Rows are one point carried round by a steady rotation, each followed by how many ticks it has turned.
The counts run from 0 to 544.
[-14.0  -1.1   2.8 -13.1  -2.6   1.8  21.0  14.5  21.5  -7.3   0.4  16.9
   6.6  13.1 -19.2   6.0  18.7  -9.4  19.1  -1.1  17.7 -15.2  -6.7   5.1
   6.5  28.9  -5.8 -11.2  -2.6   3.7  -7.7  19.2  -7.1  -9.2  -7.7   3.2
 -15.2   2.9 -14.1  19.8 -11.1  -9.1   7.1   2.9  11.9  -2.6   3.4   7.0
   1.2 -17.8  -5.8 -14.3  14.1   6.0  11.6  19.6  13.4 -11.8  -6.0  -3.7
 -16.1  -1.8 -14.7   1.4  -3.0   4.7 -15.6  -2.2  -0.2   6.3 -20.7  -0.5
  15.0  -3.8  -6.3   5.9  11.3]
141
[-22.4 -10.4 -22.9   9.4 -11.3   8.6  22.7  -9.9   0.4   3.0  -5.9 -22.4
   3.9 -16.0   0.8  -1.8  26.9   4.1  15.7   0.9  -3.5   1.7 -17.6  13.0
   5.2  -1.3  26.8  -3.7  15.7  -2.7 -10.2  -3.2 -16.7   0.6  -2.4   7.3
  16.0  -5.0  -1.5 -22.6  14.1   8.3   2.5  -7.5 -14.8  12.0 -14.5  -2.5
  -2.5  -2.0   6.6 -20.3  -3.5  10.7   8.8   3.4  -1.8 -14.2 -18.2  -2.1
  -3.4 -11.8 -14.4   5.7 -10.9  20.4  -2.7  21.2  11.0   6.4   0.0  -0.8
 -20.1   1.0  16.8  25.2   5.8]
135
[ -3.0  -6.8   5.5  -0.1   8.2   5.7  23.9  18.8  25.3   4.1   9.4  -4.6
   5.7   6.2 -22.4  -1.2  31.3  -3.6  21.2   7.4  -2.7  -6.6  -3.1  18.3
   6.7  20.0   9.7 -12.1  -3.1  -4.7 -11.2  13.4   1.5  -2.9  -4.0  15.0
   3.1  16.6 -10.2  13.0   2.2  -4.5   4.7  22.7  -5.3  -4.4  -3.9  21.4
   0.4   1.8   6.9 -19.7   2.5   9.5 -10.7  12.4  21.4  -9.6   5.4   5.8
 -14.1   1.0 -21.0  20.4  -6.7  19.5  -0.5  -4.4 -11.8   5.5 -10.8  -5.4
  14.4  -2.8   6.1   0.2   3.9]
196
[-10.5  16.5 -25.0 -20.1  -6.0  -0.7   3.5  13.2 -25.6  -9.9   8.0 -13.9
   1.1   7.2  11.5 -14.0   7.2   1.4  19.3   3.2  -3.7 -16.2   6.7   6.8
  -6.8  15.0 -23.5 -13.4   4.2   3.4   3.8  14.8 -12.7 -16.1   7.9   1.2
  31.9  -0.4   4.8   3.3   8.0 -11.6  15.3  32.1  -2.9  -3.5   4.4  -6.2
  11.6  -2.1   4.1 -16.6  12.6   0.1   0.8   1.9  -7.8  -0.5  -7.1  31.0
   2.7   6.9   8.6  -3.6   3.9  -0.5   6.6  10.3  -8.6  -1.1   3.1 -14.7
   2.4   8.1  10.8  -2.8  14.2]
235
[-12.0   1.9 -11.5  24.1  -6.7 -11.6  -5.2   1.5 -10.3  12.4  -0.9 -13.6
   5.7   6.4   5.0  -1.7   6.9   5.4 -21.1   6.4 -14.1  -2.9   4.5  13.6
  -3.1   3.1 -12.2  -2.2 -13.7  -1.0  14.9  16.2   0.5 -19.4   4.8  -7.8
   3.6  21.5  11.6   1.4   1.0  13.8  -1.8  32.9 -12.7   4.0  15.9   2.9
  -7.2   4.8   4.8   2.5   2.0 -25.3 -16.0  -7.1  18.4  18.5  27.7  25.3
  15.6  -0.9   0.9  -4.0  -6.9   7.0  12.4   0.4  -8.5  -1.5  -1.3  -4.4
  14.2  12.9 -15.5 -13.0  -0.7]
107
[-17.4  -5.6  17.6 -20.6 -18.7  17.1   3.1  26.5  -5.1 -16.1  -7.4  -2.0
  -2.5   2.6   4.4  10.0   0.3   4.3  22.7  -4.6  13.3  -4.9  -4.3   5.5
  16.8  17.3  -4.3  11.9   4.2   6.5  11.4   4.2 -32.7 -15.9   2.7  -4.2
 -14.1  15.9   0.6  14.0 -10.9  -3.8 -11.1  -4.0  -3.1 -20.6 -12.6   2.6
  11.4  11.9   6.6   3.1   3.5  14.7   4.2  18.7  -4.4  -6.2 -20.6  -1.3
 -14.3   3.1 -13.3 -10.3   9.6  -0.2 -11.8  -2.1  18.8  -8.5  15.2  -2.3
   3.8   7.9  -8.3  14.7  26.8]
527
[-25.5   2.3 -22.1 -11.7  -8.2  21.0   6.5  22.0 -16.3  -3.8   4.0 -23.1
   1.7  -2.1  12.9   1.6  14.1   8.2  17.3   8.6   0.4 -16.4   8.0  14.6
  22.7   0.0  -4.3  -0.8   5.2  -6.2   3.7  -0.9 -21.8 -26.2   9.4  -2.7
  23.3  10.5  10.5  -8.6   3.2  -3.6  -2.4  20.0 -10.0 -14.1   0.0   3.6
  -2.6  -1.9   9.3 -14.0   8.9  -3.8   0.1   9.1  -1.5  -2.9 -21.9  20.9
  -5.7   2.8  -4.4  10.6  13.2   9.1   1.3   4.3   5.7   1.8  -3.3 -11.5
  -5.0  12.6   7.5   6.7  24.4]
178
[ -1.7   1.9 -14.6   3.9  -7.6 -13.3  -2.9   5.4 -19.0   5.7  10.2  -8.4
  -2.2   7.9   7.9  -7.6  -1.4   1.8 -13.1   3.3  -2.4  -3.7   5.3  10.0
 -12.3  -2.5 -15.3   3.5  -3.4   1.4  14.6  12.7  11.1 -11.0   0.0  -6.4
  10.9   7.9   3.1  15.0  -0.9  10.7  10.0  32.5  -8.5   5.0  24.2  -0.9
  -4.4   8.8   5.5   4.7 -10.7 -21.0 -18.3 -15.9   1.6   3.6  36.4  23.3
  20.4   5.9  10.0  -3.0  -5.7  -3.0   4.4   3.7  -8.7  -4.4  -3.6  -4.9
  15.4  -1.1  -9.4 -15.0   4.5]
278
[  6.1  -2.3  19.4 -11.0  13.6  -1.6  24.9   9.6  18.5  -1.2  -3.9  -5.9
   4.7  -4.4 -25.8  -6.5  12.6   1.2   7.9  -5.0   6.5  -6.8   2.7   9.4
  10.2  15.4  14.4  15.2  17.0   5.2  13.6   6.3  -4.9  13.1  -7.9  18.1
   2.8  12.7   0.2  20.0  11.8   6.4   3.0   7.7 -11.6  -8.0 -13.2  20.9
  12.7   7.3  -0.6 -10.2  -1.5  12.0  -4.7  16.4  13.8  -3.9  19.6  -1.1
 -20.9  -7.3 -32.1  15.0  -7.8   8.9  19.0   4.9  -2.6  10.0  -3.8   2.7
   5.5   0.2   9.0   8.5   9.4]
424
[  2.4   8.5  -6.6  -8.3  -7.1  -7.9  12.3  12.5 -14.4  -3.8  12.9  -7.9
  -2.0  10.3  11.3  -2.9  -6.0  -1.1   1.3   4.3   1.0 -16.7  17.2  13.9
   1.4   9.2 -24.1  -1.8 -16.4   7.2  15.1  10.2   0.3 -19.0   1.8 -11.1
  10.1   3.1  20.0  15.3  -6.0  -6.9  15.5  39.9   4.4  -0.8  19.4  -2.5
  -8.3  -9.2   4.4  -5.7   3.8 -28.2  -7.5  -5.3   0.8   4.9  26.0  26.2
   7.2  15.4  11.7  -2.4   7.8  -1.1   5.7  -2.4  -6.7   0.8  -8.1  -9.5
  15.7   9.2 -12.6 -13.8  15.6]
393
[ 10.5  -0.9   0.1  24.2   1.1 -14.1  21.2 -13.9  10.7  15.3  -4.8 -12.3
   9.5  -1.0 -19.0  -3.2  13.3  -5.1 -11.7  -0.3  -9.7   6.5   2.8  10.8
 -12.1  13.7  10.1  -1.0 -10.7   4.5   0.9  12.9  18.7   3.4  -3.8  10.5
  -4.3  13.8   4.8   5.6   0.3  11.3   5.4  22.6 -12.5  14.2  11.8   6.3
 -11.0   4.2  -0.1  -5.1  -8.6 -16.6 -14.5  -6.7  19.4   2.5  44.4  11.4
   0.5  -4.0 -10.3   3.6 -16.0  16.4  17.7  15.6 -12.8  14.2  -2.9   8.0
  16.2  -0.1  -9.2  -2.9  -7.1]
265
[  9.5  14.2  -0.7 -11.9 -12.9   1.2  -4.0   8.5  -2.2 -19.2 -20.4   6.0
  19.2  19.7  14.3  13.1 -10.8   0.6  16.1  -0.2 -11.6  -5.9  -5.0   3.0
   3.0  15.7 -23.9 -18.7 -12.1  -5.8  18.7  -1.4  -9.1  -7.6   5.4  13.6
  11.1  -1.1  19.6   5.9  -0.5 -17.9   5.2 -13.3  -3.8 -10.0  11.8  -1.4
  17.3 -13.4  -4.5  -3.6   2.8 -11.2  11.0  -9.5  -2.7   4.3  -8.5  14.1
 -14.6 -11.1   5.2 -24.5  -4.5   5.6  10.0   8.2   3.3   4.4  23.2  -7.1
  17.6   4.8  -7.2 -27.2  11.5]
286
[-24.7  10.9 -19.2 -19.3  -3.6  -5.6   8.8  14.9 -23.5  -8.9  -2.3  -2.8
  -3.9   7.9  17.6 -10.7   2.2   0.3  -0.9 -10.7   1.5 -12.4 -10.6  -9.8
 -21.8  10.6 -15.7 -12.2   7.8   5.7   4.6  10.1  -5.3  -9.5 -19.4  -0.3
  15.7 -11.9 -14.4  21.8  -7.0  -7.7  16.0  21.1   3.3   5.0   2.2  -8.6
   4.8   0.5   3.6  -2.5   7.8  -8.1   2.0  11.1 -16.0  -5.6   6.9  21.9
  31.6  -1.1   5.2   4.9 -13.0  -6.0 -11.1  11.6  -0.3  -4.2 -10.7   0.6
  -1.3  -5.6  -2.9  32.8   9.2]
180
[-16.3  -1.8 -23.4  -9.7  -6.4   8.0   7.3  23.2 -24.3   3.5   8.2 -20.2
 -11.9  -3.4  14.2 -15.8  -6.1  21.4   6.1  -9.1   2.9   5.0  -3.9  14.2
  -0.1   8.3  -5.2   2.5  21.2   3.6  18.4   5.8 -22.8   4.8  -2.6   6.9
  30.1   8.9  12.6   6.6  17.8   3.5  13.7  20.6 -13.5  -1.3   1.7   1.1
  15.8  11.5  13.2  -3.1 -13.3   2.2 -10.1  -1.2 -18.9   1.3   3.0  25.7
   3.2   1.7   5.9   1.0  -4.2   7.1   1.1  14.5   9.6   0.8   6.0 -12.3
 -10.4  -4.9   2.7  15.8  24.8]
292
[ -5.6  -2.3   3.7  -0.6 -30.2   1.9  16.5 -11.4  -7.0  -1.2  -5.3  -5.7
   4.0 -17.7   0.1   1.1   1.7  -2.1  15.0   7.5  35.2  -5.2   6.3  27.4
  14.6   9.2   6.2  17.4  -2.7   6.5   1.0   1.8 -16.3  -3.9  16.7 -12.8
 -18.9   6.3  17.7   0.3  -6.2  11.2  -7.8  -0.8   0.9  14.6   5.7 -13.1
 -30.5 -10.4  10.0  -5.5  -1.5  -2.8   7.5   5.7   6.7 -21.2  -3.1   1.6
  -7.3  -0.6 -10.0 -27.0  15.1  -2.9 -21.0  10.0  11.2   9.4   4.5   3.4
   1.8   3.2   2.4   7.7  17.0]
318
[  9.8  -8.9   9.7  -7.1   1.0   4.7  -4.4  12.9   3.0   0.1  -5.3   4.2
   8.8   1.1 -24.3   1.6  -1.6   9.5  -8.4  -4.2  29.0  -5.3  13.4   7.7
  26.8  -5.9   3.0  17.3   7.8  -1.0  37.1   1.5  -4.1   5.1  20.0  -6.1
  -7.2  16.1  16.0  16.6   6.8  23.5   5.3  -5.7  -4.5   0.2   9.3  24.6
   8.7  -4.4 -13.3   4.6   7.2   0.7  -0.5  -2.5  17.2  -5.0  -2.1   8.1
 -17.9   1.7 -24.4 -10.3   3.0   7.7   3.5   3.7   6.5   6.4   3.3  -8.7
  19.3  10.5  -8.1 -22.8   9.0]
215
[-12.8  -5.9   9.2 -17.7 -18.4  13.0   5.1   4.3 -23.7 -12.2 -10.9   2.5
  15.0  -4.8  21.0   7.6   2.7   0.2  13.0   7.6  11.2 -14.8  -9.9  -7.0
  -5.0  -3.2  -4.3   0.2  -7.0   0.6  -2.3  -8.6  -8.8 -13.8  -3.1 -11.2
 -20.7  -2.9  -3.5  -1.5 -18.9  -6.8 -24.2 -22.9  -5.2  -1.5  -8.9  -8.5
 -12.4  11.0  11.1  -4.1  -6.2  21.9  17.2  11.6 -12.4 -13.5 -21.9 -12.6
   5.5   1.8  -7.6 -17.0   3.9  -7.6 -27.1   8.4  15.6  -3.2  27.9  11.9
   4.3  -4.1   5.5  20.5  12.4]
472
[ -3.3  -9.6   4.2 -19.7 -10.4  17.8  21.1  10.2  12.2  -2.6   1.4  11.1
   6.3  10.5  -8.6   6.4  18.4   2.3  26.1 -12.4  21.9 -14.9  -9.7  -3.6
   3.0  -1.3   1.4  -6.2   6.3 -10.0 -13.3 -11.8   6.5  -2.0  -9.2  -4.7
 -19.0  -5.8  -9.9   5.0  -9.2   7.0   3.4 -19.5   8.8  -2.7   6.3  11.4
  -6.3  -8.9   1.1 -15.1  -2.3  18.4  23.5   0.1  -2.4 -34.7 -19.6 -12.5
 -10.8  -5.5  -5.0   1.7   2.4   1.3 -30.8   6.7  -1.4   5.1   3.9   0.3
   4.3 -20.2   9.6   6.5   2.9]
370
[-15.4  -8.2 -19.2  18.5  -8.9   8.7  15.3  -6.9   0.4   3.9 -10.9 -19.6
  18.2 -11.6  -3.6   3.9  24.7   5.0  24.4   6.8 -14.3   5.2 -17.2  23.9
   9.8   9.7  11.9  -8.3   4.8  -2.3 -16.8  -2.2 -17.6  -8.5   4.2  11.6
  13.3   9.7   5.0 -22.3  10.6   1.7  -2.2  -0.4 -20.9   2.1  -9.5  -4.6
  -6.2   3.3   8.8 -23.9 -10.4  11.7   4.0   2.0   7.2  -7.8 -14.6  -0.5
 -17.1  -8.1 -14.5  -1.7  -5.9  28.3   2.3  20.1   7.3   4.0  11.4  -6.1
  -9.7   7.1  14.7  11.9  11.4]
191
[  5.4   7.1   6.7  -6.0  -2.6 -14.4   6.4  -9.8 -14.8  -8.7  -3.6 -12.6
  20.1 -10.9  -3.9  -7.0   9.0  -2.4  18.8  10.6   0.4 -11.6  -0.3  20.4
  -4.7  29.0  -4.0  10.6  -0.2  20.1  10.3   8.1 -11.9  -2.6  12.7  16.2
   8.7   3.5   4.4 -11.7   2.6  -7.7 -13.1   9.4 -13.0   4.0 -10.8 -10.8
  -1.0  11.0   9.1 -15.1   2.3  13.2  -1.3   8.5  12.5   3.9   8.5  10.1
 -25.8  -6.1 -19.5 -23.4   0.7   2.6  19.4  21.8   2.2   0.6  31.7   5.8
  14.5   4.3  16.7  -1.3  13.7]
304
[  5.9  19.6 -15.6 -11.3  -4.0  -2.2 -12.6  -2.1 -26.9 -18.6 -24.0   4.5
  26.4   2.4  20.3   1.9  -5.4  -5.2 -12.2  -0.1   1.2 -12.3  -4.8 -13.9
   0.4   0.9 -19.2  -3.5  -5.1   4.3  24.0   3.6 -10.1 -11.4  -0.6  10.0
  22.9 -11.7  13.8  -1.9  -3.5  -6.4  -2.5 -14.8 -10.0   7.0   2.0  -6.2
   5.3  -7.4 -12.4  -5.2  19.4  -5.9  23.6   2.8  -7.7   1.8  -7.4  10.7
   5.4 -10.6 -16.5 -21.5 -15.6 -11.8   6.6  22.9   2.1   1.3  21.0   2.3
   9.1  13.2  -1.1  -8.4   4.0]
402
[ 15.8  -4.1   4.6   3.9   8.5  -5.6   5.3  -3.3  20.6   3.7 -23.0  15.5
  13.7   5.4 -17.8   2.3  10.3  -1.4 -31.2 -10.8  18.0   0.5   0.1 -14.9
   5.1 -11.6   5.6   6.8   5.6   1.4  31.8   2.1  14.8   8.5  -9.5   7.3
  -6.6   6.0  -0.4  20.3   4.8  16.4  10.8 -18.9 -15.1   2.2   5.2  24.6
   6.2 -10.4 -15.5   9.5   8.5 -11.4   6.3   0.3  16.6  -6.0  12.2  -6.8
   2.1  -6.5 -26.8   2.4 -25.5   7.3   3.7   8.6  -4.3   8.5  -6.9   3.0
  13.3  -0.2 -14.2  -6.2  -7.6]
270
[  1.5 -13.0  -7.1  -3.4 -28.3  10.7 -11.9  12.4  -7.3  -2.6  -0.6   3.3
 -10.4   3.6  -2.9   5.1  -8.8  20.1   7.1  -7.8  32.5  -1.7   2.1   8.7
   7.2  -8.9  -7.7   4.3  13.2  -8.6  16.6  -5.6 -10.0  10.0   4.2 -14.0
 -15.6  10.1  19.9  12.9  -7.2  20.5  15.1 -11.5   2.5   2.5  20.0  15.0
   6.7   0.9   5.3   6.0 -14.5  -6.9  -1.3 -10.2  -9.5 -15.4  -6.1   9.9
   1.5   2.5  11.8 -20.6  14.3  -5.8 -23.8   3.6  11.9   1.5  10.3 -12.2
   7.2  -8.1 -13.8 -12.9   8.4]
45
[ 15.7   5.0   8.6 -17.6  -5.9  12.9  33.4  -3.5  23.0 -16.0 -13.5   8.6
   2.7  -6.4  -4.4   2.5   2.5  -3.9   3.9  -7.8  31.0  -5.0   3.8   7.4
  25.4  -7.4   8.9  10.7   0.7   1.2  27.9  -6.6  -5.3   6.7 -11.4   8.1
  -2.0   1.7  13.5  14.0   6.6   5.0  16.7 -14.7   8.4  -0.2  10.1  13.6
  -2.3 -25.2  -9.1  -2.2   6.2 -23.5  22.8   7.5   0.0 -10.4   5.4   6.5
 -12.2  -1.3 -10.5   2.4  -9.6   1.4  -5.4   2.9  -3.0  18.7 -17.6   6.7
   3.5  -3.0 -11.3   9.3  14.7]
211
[  0.8  -8.2 -13.2  -3.0  -4.6  10.8   1.0  -3.7 -23.5   8.4  -0.1  -8.9
  16.0  -6.3   7.1   5.2  18.7   0.5  -9.8   4.2  26.9 -15.9  16.9  -3.5
  14.9 -34.5  -3.6   3.4  -3.1  -4.3  16.6 -10.3  11.3 -27.4   9.9 -23.4
   2.2   0.7  10.0  -9.5  -2.2  13.5 -11.7   8.8  -3.8   3.3  15.9  11.8
 -32.7  -9.4  -2.1 -10.7  12.5 -12.7  16.0  -5.3   1.8 -15.1 -14.0   1.3
  20.9  14.2  -7.1   0.3   2.4  -1.9 -13.2   7.2  -3.0  -0.5   2.5   4.5
   0.3  10.8  -9.3  -1.1   0.6]
276
[ -4.6 -16.3   4.0   9.0  -9.2   6.8   1.9  19.2  -1.3   3.5 -21.8   6.9
  -3.3  23.0  20.7  18.7 -13.3   0.9 -14.0  -5.7 -14.6   8.8 -10.8 -25.6
 -11.4 -17.5  -0.4  -9.2 -14.9 -11.4  12.4 -12.7  12.7 -19.9 -19.0  -6.3
 -16.4  14.6  -1.2  11.5 -14.6   4.3 -11.5  -2.9  -8.4 -14.9   5.3  17.7
  -4.4  13.3   1.2   9.7 -18.8 -11.6   1.5  -8.5  -3.3  -5.2   7.6  -0.5
  32.4  -0.7  11.2  14.1 -11.8   3.6 -11.8  -2.0   1.2  -9.1  12.0   5.1
   6.7  -3.8 -23.5  -1.1  -2.3]
511
[  9.2  10.2   2.7  11.5   0.8  -5.1  32.2  -6.6  36.0  -4.0 -17.5  -1.8
   4.5  -7.3 -19.1  -2.4   4.3 -12.9   0.2  -7.1   5.0   3.5  -3.3  14.5
  12.7  16.3   5.5   7.4   0.5   6.9  18.9   8.9  -6.8   5.7   0.4  14.6
  -2.7  12.4  13.4  16.5   8.9   8.5  22.0  -0.3  -2.9   5.1   6.8   3.9
   3.5 -21.5  -2.9  -1.5  11.8 -22.2   4.6   4.5  16.4   3.2  22.9  11.5
 -21.2  -5.3 -13.0  -4.3 -17.4  12.6   9.3   6.3  -3.5  17.8 -16.2  -3.8
   8.3   5.8 -18.3  -1.5  14.5]
210
[-26.6  -0.5  -7.6 -16.8  -1.4   6.9  25.9  13.0 -17.0  -4.4  -9.9 -15.4
  -0.5  -5.7  18.7  -2.0   9.2  -3.3  -9.9  -3.0   2.9  -8.6  -5.1   2.2
   6.3  -3.5   5.3  13.3   0.2   9.4   9.6  -1.7 -17.0 -17.8  -9.4  -4.9
   2.7   3.5  -9.5  -1.7  -7.0   4.2  -6.0  16.6  -4.0  -7.2 -21.8  -5.0
  -8.9  10.3   8.8  -2.7  12.9  -7.8   5.5  24.2  -3.9  -4.2  -6.0  12.6
  26.2   8.6 -16.5  13.9  -3.2   4.8  -6.4   3.6   8.4  -2.6  -9.5  10.0
 -10.6  14.3  -8.3  41.8  25.1]
66
